Each row is where one point has got to under a steady rotation. How many steps took it there?
The counts run from 0 to 600.
[ 45.4 -26.7  14.0  26.6  23.9 -46.0  43.1 -28.5 -10.8  12.3  -1.1  -5.5
 -21.9 -37.4   1.8  21.7  13.1  20.9 -10.8  -1.8   5.1  10.0  -2.4  -2.1
   6.8  57.6 -26.8  10.7   6.7   1.8 -16.3  -5.3  -1.7  16.5 -10.3   4.6
  38.1  24.6  12.3  -7.4 -17.5   5.6  -3.0  16.8 -31.3  12.9  23.1  28.6
  11.4   8.8  62.0 -38.0   1.2   5.9  31.5  -3.7  23.3 -21.0   2.6  19.0
 -14.4  10.4  33.3  12.2  44.4 -20.8  52.2  -5.8  11.5  28.0] -> 394
[ 25.9  -6.2  19.0  20.2  17.1 -45.0  44.0 -34.3 -23.0  27.7  10.8  20.9
 -28.7 -38.7   5.4  21.8 -16.6  -3.2 -24.1  11.1  -5.7  17.9  -4.9  19.2
  20.9  41.0 -15.2   2.8   4.2   3.8   1.5 -24.1  12.3  22.7  -6.9   1.8
  41.0  37.1  11.3   7.7 -27.0   4.8   6.3  22.7 -23.9  -5.3  -6.0  29.4
   7.9  -6.5  63.2 -24.2  -9.2   3.4  38.0  15.9  54.2 -23.9  -7.7  30.2
  -1.8   9.1   5.2  -3.9  31.7  -8.4  32.7  -3.0   5.2  26.8] -> 410
[ 16.6  -0.3   2.7   5.1  20.5 -51.1  37.6 -23.6 -13.1   5.9  26.8   4.7
  -2.0 -11.3  -1.3  11.3   5.5  -8.5 -35.2 -12.0  -4.1  22.1 -45.7 -15.5
   4.7  33.9 -11.0  59.0   7.3  27.4 -16.1 -11.7  30.4   6.9  -4.3   5.4
  34.2  10.9  19.8 -32.9 -43.5  12.1   9.9  21.5 -16.8  -5.3  26.9  35.4
   3.3 -21.0  60.8 -33.5 -32.6  -0.8  45.0 -12.7   8.4 -12.9  18.4  17.6
  -1.5  -0.5  18.1   8.8  13.6 -12.7  33.1   3.6  10.6  42.3] -> 381
[ 19.1  -0.3  16.9  15.1 -14.1 -48.5  39.1 -22.2  -6.7   2.4  49.2  -1.7
   1.7   5.0   3.3  10.8  -0.7 -19.9  -6.9 -12.8  -6.6   9.2 -33.4 -18.8
  29.3  16.8  -7.3  54.0  -7.1  27.4   4.5 -12.0   2.7  -2.9 -32.6  -0.7
  33.0  17.0  37.1  -0.2   0.0  12.4 -13.0  49.6 -24.1   2.2  11.5  -1.9
 -18.4 -30.4  17.2 -33.6 -19.8  10.0  43.1 -31.9  26.4  -7.2  19.8  11.9
  30.3   2.7  33.3 -23.1  15.4  -1.9  26.7   6.7   0.9  49.9] -> 104
[ 37.3   0.4  16.0  35.5 -19.9 -46.5  26.1 -18.3  13.3   3.8  17.3  22.7
 -28.1  -2.4 -19.7  30.1  15.4   8.7 -21.5   2.8  -7.8   4.1 -23.3  -5.9
  28.1  26.1 -16.0  35.3 -26.1  20.9   7.3  -0.2   0.3   1.6 -25.8  -7.7
  33.3   1.2  11.6 -17.1  -6.4  34.2 -19.6  49.9 -20.6  22.5   8.2   0.1
  -2.1 -23.9  31.8 -23.0   0.0  24.1  52.4 -22.1  36.6 -27.5  39.7  25.9
  23.1  -4.5  34.6 -14.5  -0.9   4.3  27.3  16.7  29.0  37.1] -> 61
[ 12.9  -3.4  11.6  15.8  16.2 -41.4  47.5 -33.7 -10.3   2.6  -4.3  -7.4
   0.4 -40.6  12.1  -3.6  15.8   0.7 -34.8  -6.7   6.7  22.9  -1.2  -2.1
   5.5  43.3 -26.7  23.5  -8.8 -11.2 -18.8 -14.6   1.2  14.4 -18.6   6.0
  45.7  33.8  27.8   7.0 -28.0 -13.8 -14.7  24.2 -12.4   1.0  25.3  27.3
   7.8 -20.4  54.1 -24.5  -6.4  -8.1  43.7  -2.5  30.0 -27.5   5.0  11.8
 -12.6  13.6  37.2  -2.7  49.2 -29.6  47.3 -11.9  23.3  15.2] -> 174
[  6.9  -1.2   7.6  34.1 -10.3 -47.5  33.3 -25.0  12.6  -6.8  37.1  14.3
  10.4   2.8  -6.7   2.8 -14.9 -31.3 -23.6  -7.6   4.9  22.9 -32.9   2.8
  27.8  24.2  -7.2  56.9 -12.7  16.9  20.7  -3.7  12.8   7.2 -14.6 -10.0
  37.6  14.1   2.8 -21.9  -9.6  14.9  -2.9  54.3 -15.9 -12.5  12.8  13.3
 -11.6 -36.3  38.6 -24.7 -18.0  21.3  41.5  -5.7  34.4 -28.1  31.7  17.1
  28.4  18.6  16.0 -21.6 -14.3  -8.0  29.8  18.5  -9.3  43.9] -> 65
[ 22.7   2.7  -3.6  13.3   5.4 -51.6  45.2 -14.8  11.1  -8.6  17.4  10.8
 -14.0   9.5  -9.9   8.0  16.4 -22.4 -11.7 -11.5  16.0  17.3 -12.3  -9.5
  13.8  44.6 -31.1  33.0   2.9   9.6  10.3  -6.2  17.4 -16.0 -23.9  13.6
  47.2  16.2   1.9  -2.6  12.7   5.8 -28.7  61.6 -27.4  12.0  23.0  10.6
  -9.8  -9.9  35.2 -34.7  -8.5  -8.9  45.7 -29.1  16.5 -24.6  23.4   5.0
   8.4  18.1  39.4  -9.9  16.8 -19.8  60.6  11.6   9.8  12.4] -> 97
[ 36.7 -19.8  -5.5  10.3   0.4 -47.7  31.5  -7.6 -15.5   7.5  27.2   4.4
 -18.8   8.0   0.4  24.9   8.0   0.0  -9.7 -18.9   0.5  10.2 -32.1 -12.4
   5.7  41.4 -24.0  34.0  11.1  36.5   6.0   2.1  16.0  -5.6 -19.8   0.1
  50.6  -4.2  11.7 -21.8  -7.7  14.5 -18.6  54.7 -25.8  14.8  35.2  18.1
  -6.2   6.6  51.8 -34.8 -21.8  -1.0  37.8 -39.2   6.7 -33.2  17.3   3.7
   0.9   8.1  40.2   3.9  10.5 -23.5  43.1   7.9  -0.1  35.1] -> 339
[ 36.9  -3.2   3.3  31.5  13.5 -42.9  43.6 -21.3 -13.5   8.4  21.2  17.8
 -44.5  -9.5  -6.3  23.5  -2.2  -1.9  -6.5  -0.6   7.6   4.8 -11.4  -6.6
  22.0  52.3 -22.5  19.1  13.5  14.3  -1.9  -9.1  17.2   4.0 -23.2   6.5
  46.8  24.4  19.4  17.3   2.9  24.9 -20.2  45.9 -34.4  20.1  12.8   7.4
  -3.9  11.9  32.5 -35.9  -3.6  -1.0  39.2 -34.4  29.5 -32.4  -1.9   7.0
  15.9   9.3  38.0 -10.6  32.3  -4.3  48.5  -7.4  14.4  14.8] -> 115
[ 32.3   3.7   9.7   0.7   4.6 -44.8  35.8 -20.6 -21.8   9.0  -0.9  -8.4
   4.5 -16.5  19.6   1.2  14.1   3.4 -12.3  -9.7   4.3   2.5 -19.1  -4.4
   5.7  49.1 -24.1  23.7  -2.6   5.9 -10.6 -16.2  -7.6   8.2 -29.5  18.4
  48.3  24.6  41.8   8.5 -22.9   0.7  -9.1  24.2 -25.4   5.8  27.6  10.2
  -3.6 -15.1  55.1 -34.6 -11.4 -18.1  36.3 -20.1  25.5 -12.8   3.1   4.6
 -12.6   3.3  49.9  -5.3  50.6 -13.8  39.1  -9.2  19.5  30.5] -> 375
[ 33.7 -41.1  13.7  26.7 -10.5 -44.1  28.7 -25.8 -25.9  16.0  43.5   1.2
 -14.2 -17.2  25.4  21.6  -6.6   3.0 -11.3 -19.4  -9.4  -5.4 -27.7   0.7
  25.8  17.2  -3.2  41.0   8.8  33.1  -8.8  -1.2  -6.9  13.2 -27.2 -20.1
  38.7  17.7  43.1  -0.5 -22.7  22.5  -9.7  32.9 -15.2  10.1  14.1  13.2
  -6.4  -4.5  32.5 -35.2 -10.8  28.1  29.9 -10.1  18.7 -26.4  -4.9  15.1
  24.6   7.2  42.3  -6.1  25.5 -14.7  18.7  -2.9  -7.7  57.2] -> 564
[ 26.3 -15.0  14.6  23.3   5.6 -47.0  53.5 -25.6 -19.2  15.0  45.0  -3.0
   2.4  -7.6  15.7  -8.2 -20.6 -34.9  -0.8  -4.9   2.7  12.8 -22.2   6.3
  25.7  38.5  -9.6  38.0  20.4  17.4   9.7 -19.2  13.6  10.5  -6.3   5.4
  40.7  44.4  34.6  14.0  -9.6  -4.9   1.9  38.9 -32.5 -13.2  -3.0  16.2
 -16.7  -5.0  31.4 -36.6 -12.2  -3.9  29.9 -11.1  37.3 -16.1  -9.8   0.5
  21.1  19.4  20.0 -10.7  33.5 -10.6  40.6  -8.5  -8.6  41.3] -> 568
[ 33.0 -21.8  11.7  36.8 -12.2 -37.5  32.6 -20.0   0.2   8.4  41.2  -0.2
  -0.9  -7.9   5.9  20.4  -5.7  -4.9 -15.8 -15.9  -1.3  -1.4 -29.9 -12.1
  25.4  14.1 -10.6  58.4   3.9  29.8 -15.3   7.6   6.8  -2.9 -20.3 -11.7
  25.3  24.5  52.8  -5.8  -8.3  27.4  -4.8  40.1 -17.7   5.7  15.3  11.6
 -10.8 -16.1  21.9 -50.5  -9.3  31.1  27.8  -8.3  17.2 -10.5   8.7  16.2
  32.2   8.0  34.1 -16.1  15.6  -4.6  21.3   3.8   6.9  57.0] -> 543
[  4.9  -4.8   7.9  25.9 -10.6 -42.7  36.9 -28.9 -11.8  20.9  45.1  10.4
  -1.6   2.6  21.3  -3.1 -16.2 -24.5 -19.2  -7.0  -3.8   7.8 -36.9  10.0
  28.6  15.7   0.6  42.9  -0.6  22.7   7.9 -11.6   5.2   5.8 -19.4  -7.3
  45.3  32.6  51.2  13.8 -11.2  17.3  -5.1  40.1 -15.2 -12.6   0.2  -0.1
 -17.0 -28.0  32.4 -36.8 -24.6   7.0  31.3 -17.8  38.5 -26.5   1.8   9.8
  30.3   9.2  37.9 -23.5   9.9  -4.0  13.5  -1.9  -5.6  56.3] -> 545
[ 28.7 -20.8   3.3  56.9  -2.6 -35.5  44.2 -27.9  14.6   9.4   9.9  23.4
 -14.5 -12.1  -2.4  12.4  -1.8  -0.4 -19.9  -4.5   8.7  11.7  -0.8   8.7
  20.5  35.5 -29.0  19.6  -0.8  -2.6  -3.3   8.7  -1.8   6.7 -21.8 -12.9
  38.1  36.7  23.2  20.8  10.3  29.7 -25.6  33.5 -22.1   2.4  -1.8   5.2
   0.8 -14.7  35.5 -44.8  20.9  19.2  30.6  -0.3  41.8 -31.3   1.0  27.1
  21.5  28.1  24.9 -24.1  22.3  -1.1  41.9   9.7  12.9  30.2] -> 511
[ 34.0   9.1   7.8  10.9  19.1 -41.5  45.6  -7.1 -18.0  -0.2  28.0   7.4
 -40.6  -7.6  -1.5  16.7  11.2  -3.1 -13.2  -5.3  -0.3  18.2 -14.5 -11.0
  12.6  52.3 -16.4  28.1   6.6  22.9   0.8 -15.1  20.0   2.7 -32.9  21.9
  52.7  11.5  14.2  -6.1 -10.3   2.3  -9.8  51.4 -27.8  17.5  17.9  10.5
   0.0   2.2  40.5 -27.3 -19.8  -9.3  47.9 -43.4  24.8 -24.8   9.6  12.1
   2.9  -6.1  42.7  -0.9  31.4 -13.8  46.6  -1.8  17.3   9.2] -> 137
[  5.9 -22.8  11.1  25.3  18.0 -40.3  44.0 -25.2 -21.7  10.0  28.5  -1.3
  -9.5 -48.7  23.8   8.2  -0.8  -7.3 -24.2  -9.3   1.5  17.3  -0.6   5.2
   5.2  39.5 -28.0  22.9  12.0  -5.2  -9.4  -2.3   2.6  14.4 -26.4  -1.6
  42.1  40.1  20.8  13.2 -20.1  -8.7 -10.6  38.5 -12.8  -2.4  19.3  20.6
   0.3   2.0  46.9 -24.7  -8.3  -0.2  40.2   3.8  32.0 -36.1  -9.0  17.8
  -6.2  18.2  41.9   2.0  44.4 -32.0  49.2 -15.3   0.8  21.4] -> 152
[ 38.9 -11.9  26.2  47.8  -2.7 -47.4  42.0 -26.7   3.2   7.4  12.5  19.2
 -25.7 -10.6 -15.1  21.2  -8.9  -9.7  -3.7   7.2  20.7  10.3   1.5  10.3
  24.6  53.1 -24.4   5.4  -8.6  10.0  30.3  -0.6   2.2  14.6 -16.7   5.1
  47.6  28.4 -10.6   6.4  16.3  17.3  -5.7  47.2 -35.2   6.0  -9.6  11.5
   2.3  -8.7  45.4 -26.9  15.5   8.7  38.5  -6.3  57.1 -28.5  12.1  17.2
  13.9  18.3  11.1 -13.8  12.7  -2.8  41.9   8.9   7.9  27.4] -> 53
[ 48.2  10.6  35.4   6.7   0.1 -57.2  33.1 -31.6  -7.2  13.3  -6.7  -1.9
 -12.0  -9.0 -10.2  29.3  10.5  21.7 -18.5   4.4 -15.3  -1.8 -32.2   0.1
  24.5  43.4   1.1  31.7 -13.7  22.6 -10.7 -17.5   0.6  16.2  -7.7   9.8
  35.7   6.4  20.6 -30.5 -29.6  17.9  14.7  12.5 -35.0   6.8   7.3  28.3
   3.9 -17.8  60.6 -31.2 -15.5  -0.2  37.1  -9.7  26.9   2.7  25.2  21.5
  -2.4 -13.2  10.7 -12.2  30.4   5.9  29.8  -8.1  26.4  44.5] -> 419
[ 23.5   4.1   6.6  36.6  -5.8 -46.4  44.5 -17.2  26.3 -11.5  -5.0   4.2
  17.9  -1.2 -18.1   3.5  24.5  -4.8 -10.2  -8.7  23.1  18.9  -8.2  -3.5
  16.0  47.1 -37.3  33.1 -23.0  -4.0   6.3  10.7  -4.1  -0.5  -8.8   1.5
  36.9  18.2   2.5  -6.2   9.0  11.4 -22.9  45.7 -19.6   2.9  28.0  19.7
   1.5 -25.0  47.0 -31.8   7.4   4.3  43.0  -0.1  24.5 -10.7  33.7  11.7
   6.7  23.0  28.1 -26.9  21.0 -15.4  58.1  20.3  19.6  25.5] -> 57
[ 28.9 -14.3  25.0  35.5 -17.3 -46.0  34.5 -27.5  -4.2  13.7   6.6  25.5
 -15.3  -9.0   9.8   3.3 -11.8  -4.2  -3.6  10.0  10.8  11.3  -8.5  27.1
  28.1  46.8 -17.9   2.0  -6.0   8.1  33.4  -2.2  -8.4  19.2 -17.9  -1.0
  48.8  31.1   5.5  12.5  18.0   6.1 -16.3  49.7 -31.9   0.5  -0.4  14.5
  -8.6 -19.9  49.0 -18.5   9.0   5.0  35.0  -9.5  57.2 -46.2  10.9  24.3
  15.6  20.3  26.3 -22.0  18.0  -2.9  31.0   3.2  -0.6  23.7] -> 52
[ 35.6   3.5  11.2  26.3 -14.7 -53.1  26.0 -32.9  14.0  -0.2 -28.6  12.6
   8.8  -1.5  -6.8  12.7  18.8  13.3 -23.2  -3.4  -3.4   5.6 -29.5   5.6
   5.3  36.3 -16.4  30.9 -31.4   5.4  -9.5   1.7 -10.9  12.3  -2.5  -3.2
  36.1  14.2   7.5 -29.2 -22.1  19.6 -11.0  17.8 -23.4   3.1  20.0  30.4
  10.0 -30.3  68.5 -27.7  -1.3  10.2  36.0   9.9  28.6  -9.2  39.8  23.4
  -2.1  10.2  17.6 -17.9  23.5  -4.8  27.4  14.9  34.3  54.6] -> 458
[ 35.9 -12.5   6.6  26.1 -13.1 -50.0  33.3  -6.3   1.0  -8.7  12.0  13.4
 -25.0  20.2  -6.2  21.0  12.4  -7.4  -7.1  -7.3  11.4  16.4 -21.9  -2.6
   5.2  49.0 -17.2  21.5   2.8  28.3  15.5   2.3   6.2   0.7 -17.6  -2.8
  56.6   4.9 -12.2 -18.2   5.6  19.8 -21.4  65.4 -36.3  13.4  20.0  14.8
  -4.1  -7.0  52.5 -31.1  -5.6   4.2  32.6 -31.8  16.2 -30.8  24.4   7.2
   8.3   9.9  35.8  -7.1   2.7 -12.9  40.2  19.5   8.5  28.2] -> 517
[ 39.8 -22.1  42.8  13.8   5.3 -49.1  36.9 -38.5 -37.9  28.7  23.6  -0.7
  -6.1 -40.3  27.7   8.2  -7.4  10.6 -10.3   7.3  -9.9   5.3  -8.0  14.3
  24.1  38.7  -2.8  11.0 -16.2  17.0   9.4 -21.5 -11.1  28.7 -23.5  -2.1
  33.3  34.5  24.2   5.3 -14.9 -12.2   7.7  22.5 -26.3   5.1  -2.0  22.8
  -5.4  -7.5  42.3 -21.5  -8.9  10.6  39.3   1.9  53.1 -31.6  -2.0  29.6
  -1.3   3.4  23.5  -6.3  33.1 -10.9  22.4 -12.7  -1.6  38.1] -> 408
[ 28.8 -18.2  13.3  12.9  19.7 -40.9  41.5 -21.5 -15.5   5.1  12.8 -10.6
 -20.1 -31.6  17.1  21.1  23.0  11.5 -10.2 -11.3   7.1   9.4   0.9  -9.1
   4.5  50.7 -34.0  27.9   7.8   4.3 -14.6 -10.1   2.2   7.7 -27.8  10.4
  35.2  16.5  19.0   0.2 -21.7  -2.2 -12.2  33.9 -35.4  17.6  32.2  27.0
   3.0   9.3  45.4 -29.8  -6.4   1.5  38.9 -18.4  15.6 -17.4   0.8  12.1
 -12.7   7.1  48.1   2.1  45.5 -30.0  55.1  -7.3  21.9  18.7] -> 594
[ 18.3 -28.5  -2.6  15.7   3.5 -45.6  29.0 -25.3 -12.7  13.0  38.8  10.8
 -14.1 -29.7  15.9  23.6   2.0   8.4 -30.0 -13.2 -16.7   5.1 -35.5  -4.1
  11.5  15.2  -9.1  49.0   3.9  24.3 -20.6  -1.3   6.8   7.1 -26.8 -13.2
  26.9  16.1  35.9  -9.7 -41.5  20.0 -10.8  30.1  -3.9   9.7  25.4  27.4
   3.8  -8.7  46.2 -24.7 -26.8  29.1  42.6  -6.8  13.4 -32.3   4.7  24.7
   4.0  -2.0  40.1   0.3  19.5 -16.1  22.4  -3.6   4.0  56.0] -> 363
[ 40.4  -8.0  13.8  24.9  -7.6 -51.1  37.7 -16.5 -16.8  21.9  40.3   2.0
  -6.9  -0.7   7.7  18.8 -12.0 -12.5 -13.1 -11.4  -7.9   2.8 -39.1  -3.6
  26.7  21.8   0.4  52.4  10.6  36.7  -8.1 -12.8   4.4   2.0  -8.0  -5.9
  43.8  26.8  47.6  -5.2 -16.7  24.0   1.6  33.8 -30.6  -0.8   6.3   6.7
 -12.8 -10.4  28.6 -39.4 -20.1  10.8  28.9 -14.8  23.9  -3.9   7.3   9.0
  27.1  -0.4  24.8 -13.5  20.9   8.6  18.4  -2.7  -0.5  56.2] -> 125
[ 24.9  15.5  13.9  -3.1  17.9 -43.8  33.1 -22.4 -20.1   7.9  24.9   5.7
 -36.5 -23.4   3.2  18.8  23.2   6.5 -29.1   0.4  -6.9  13.8 -13.9 -13.1
  16.3  45.8 -16.8  25.0   1.6  15.5  -9.8 -20.7  13.2   1.8 -32.7  16.9
  47.7  11.3  28.8  -0.6 -24.8   3.9 -14.5  28.4 -22.4  19.4  19.0  13.2
   5.4  -9.1  44.8 -26.3 -24.3  -7.9  51.2 -37.9  25.8 -22.0  15.6  12.1
  -4.6 -13.7  45.7  -3.2  33.0  -9.0  40.6  -4.6  27.3  14.3] -> 377
[ 12.2  -4.8   7.0   7.9  -6.3 -46.4  30.5 -23.1  -7.6   2.2  23.7 -10.2
   9.3  -4.8  12.1   4.6  13.1  -6.7 -27.9 -23.7  -8.8   6.2 -44.4 -15.0
  -1.7  20.9 -13.8  60.3   0.7  20.6 -19.2 -10.8   8.2   0.1 -18.3  -2.0
  39.5  14.0  42.7 -22.9 -35.9   8.2  -9.0  27.3  -9.9  -1.8  32.6  27.9
   0.0 -24.7  57.3 -37.6 -24.2   6.1  38.1 -14.4   8.2 -12.6  16.1   8.6
   8.7   1.4  54.5  -9.2  29.9 -23.9  31.0  -2.4  18.6  59.4] -> 142
[ 36.8   5.0  30.2  11.4 -13.7 -65.9  14.8 -27.3 -16.4  14.7  -3.2  17.3
 -14.9 -10.3  -4.1  27.1  12.7  22.0 -27.1  12.1 -18.1   1.5 -29.7   5.4
  16.2  37.0   0.0  14.2 -25.8  33.8   8.5 -13.4  -9.2  17.9 -16.5  -1.0
  39.3   4.8   5.1 -28.4 -26.7  16.8   0.0  28.3 -16.9  13.4  11.3  19.7
   3.7 -26.3  60.4 -14.7  -9.7  18.7  47.6  -2.1  39.4 -21.3  33.9  38.5
  -7.8  -8.8  20.3 -13.7   9.1  -5.7  18.9   6.2  18.0  47.4] -> 440
